[[  8  33 -13  15]
 [ 10  65 -20  46]
 [ -8 -18  11   4]]
|
[[  8  33]
 [ 10  65]
 [ -8 -18]]

[[ 17  26]
 [-57  56]
 [ 17  32]
 [ 29  15]]
|
[[ 17  26]
 [-57  56]
 [ 17  32]]

[[-41 -28  38  46  52]
 [ 54 -54 -49 -52  38]
 [-27  21 -32 -17 -66]
 [ 55  54  46  13 -43]
 [ 58  64  -1  62  47]]
|
[[-41 -28]
 [ 54 -54]
 [-27  21]]

[[  0 -42  -9   4   5]
 [-59  56  42   0  11]
 [ 22  15  25  19  18]
 [-36  19  20  18  11]
 [ 35  14 -18   3 -11]]
|
[[  0 -42]
 [-59  56]
 [ 22  15]]

[[-47  50  40 -57]
 [ 23 -31   9  66]
 [-18   2  -6 -37]]
|
[[-47  50]
 [ 23 -31]
 [-18   2]]

[[ -3  -3  10  36 -65]
 [ 48  15  45 -16  22]
 [  6 -10  -2  31  11]
 [ -9  51  33 -14 -27]
 [ 21   4  13  36   3]]
|
[[ -3  -3]
 [ 48  15]
 [  6 -10]]

[[-22  41]
 [ -1  65]
 [  2  53]
 [ 25  52]
 [  3  51]]
|
[[-22  41]
 [ -1  65]
 [  2  53]]
---
[[ 19 -14  41   0  -7]
 [-18  31 -41 -44 -23]
 [ 15  50  27  -4  22]
 [-59  53  19 -11   3]
 [ -2  23  -6  -1  19]]
|
[[-14  41]
 [ 31 -41]]

[[ 39   9  10]
 [ 13 -10  28]
 [  7 -37  25]
 [  1  -3   5]
 [ 12 -63  31]]
|
[[  9  10]
 [-10  28]]

[[ 49 -59  -7]
 [ 27  34 -24]]
|
[[-59  -7]
 [ 34 -24]]

[[-24  -3 -23  21]
 [ -4  17  29 -20]
 [ 14  50  -5   4]
 [ 22  35 -18 -38]]
|
[[ -3 -23]
 [ 17  29]]

[[ 32 -33  31  61]
 [-57   5  49 -32]]
|
[[-33  31]
 [  5  49]]

[[ 13 -22 -23]
 [ -1  48  49]
 [-16  -5 -12]
 [ -8 -12  16]]
|
[[-22 -23]
 [ 48  49]]
---
[[ 39   1 -40  44]
 [ 50   0 -52  57]
 [ 16  -4 -14   0]]
|
[[  0 -52]
 [ -4 -14]]

[[ 39  -8  39]
 [-32  44  51]
 [-35  34  44]
 [-31  39  46]]
|
[[44 51]
 [34 44]]

[[-40   6   7]
 [-47  -4  -2]
 [-45   5   0]
 [-59  15   9]]
|
[[-4 -2]
 [ 5  0]]

[[ 44  -8 -25 -25  -2]
 [-12  14  23 -13  -8]
 [  6 -26 -20  33  23]
 [-35  22  43 -57  -9]]
|
[[ 14  23]
 [-26 -20]]

[[-41 -37 -51  36 -20]
 [-37 -28 -45  22 -19]
 [-22 -19 -60  21  -6]
 [-16 -26 -36  13 -23]
 [-10 -13 -62  23 -46]]
|
[[-28 -45]
 [-19 -60]]

[[ -8 -52   1 -18]
 [-31  27  -2  15]
 [ 11  10  22  42]
 [-32  22 -27 -19]
 [-12  27  24   0]]
|
[[27 -2]
 [10 22]]

[[ 51  24  29 -12 -25]
 [  2  18  45 -31  21]
 [-35  19  65 -17  25]]
|
[[18 45]
 [19 65]]

[[-18  -6  29 -52 -12]
 [-17 -27  18   5  -3]
 [-10   9 -18  42 -17]
 [-20  -1  27 -34 -14]]
|
[[-27  18]
 [  9 -18]]

[[ 22 -25 -11 -39 -14]
 [-40  49 -15  17   9]
 [-31  55  -2   5 -13]
 [-36  44 -16  12   5]
 [-19  40  13   5  -8]]
|
[[ 49 -15]
 [ 55  -2]]
